In the rows, 128 means zero.
One turn moves each row of this set onto another row. After a few examples, where does it send each row asked below?
nifik: [123 130 146 116  98 141 163 131 128 173 139 124 118 103 131 116 138]
Ruva: [147 122 126 111 136 122 142 118 112  73 159 129 158 176 127 132 142]
zib: [ 95 123 117 101 134 131 131 143 111 169 107 120 151 116 133 173 119]
mogig: [130  93 119 130 158 144  86 130  91 146 137 148 147 162 101 149 147]
diz: [110 100  94 107 146 121  87 128 132 181 137 139 155 130 124 149 131]
vidun: [141 126 134 118 152 134 164 129 102  79 123 118 147 159 127 113 119]
Led: [123 147 128 117 161 140 154 113 109  78 136 120 151 168 131  99 138]
Nodez: [108 103 104 157 136 109 104 120 113 104 160 115 129 157 176 145 133]
dusi: [119 104 138 131  95 126 154 116 120 173 130 138 164 118 160 117 128]
berab: [126 152 134 112 140 130 140 113 101  78 156 131 144 175 129 111 146]
lor: [107 105 120 151 148 132 144 148 110 112 144  80  99 147 153 147 112]
Retum: [106 140 102 148 159 135 114 121 127  97 145 101  91 127 154 126 134]
sus: [124 143 118 123 151 157  73 104  85 115 111 172 127 126 121 135 140]
Zopo: [113 128 121 123 110 135 138 122 147 160 142 128 161  89 142 126 150]
pumo: [105 152 133 138 124 117 127 118 103  97 150 117 100 143 179 149 125]
til: [ 96 138 144  97 102 116 126 127  87 181 128 147 122 139 146 158 115]
kuzoz: [117 129 131 126 144 164 112 150  85 123 107 125 155 122 108 175 139]
Naset: [133 127 127 119  90 126 134  96 129 154 134 156 134  97 156 107 134]
ruz: [147 119 141 114 137 155 109 139  81 127 124 152  91 136  85 148 126]
nesis: [131  94 118 151 137 108 123 119 107 110 155 120  77 159 161 122 111]
ramik: [110 141 101  98 149 129  90 101 125 165 112 160 117 111 135 121 123]
vom: [125 100 123 130 122 135 139 111 141 180 141 134 137 114 129  91 137]
finan: [160 112 127 114 145 125 152 115 114  70 141 130 143 158 124 114 125]
zat: [117 130 152 122 120 138 103 125  57 137 119 163 138 165 133 161 134]
Teso: [134 125 123  91 122 125 118 121 107 171 120 154  83 117 116 138 105]

berab turns into finan
lor turns into pumo
Where do these go?
ruz turns into sus
Zopo turns into dusi
til turns into Teso

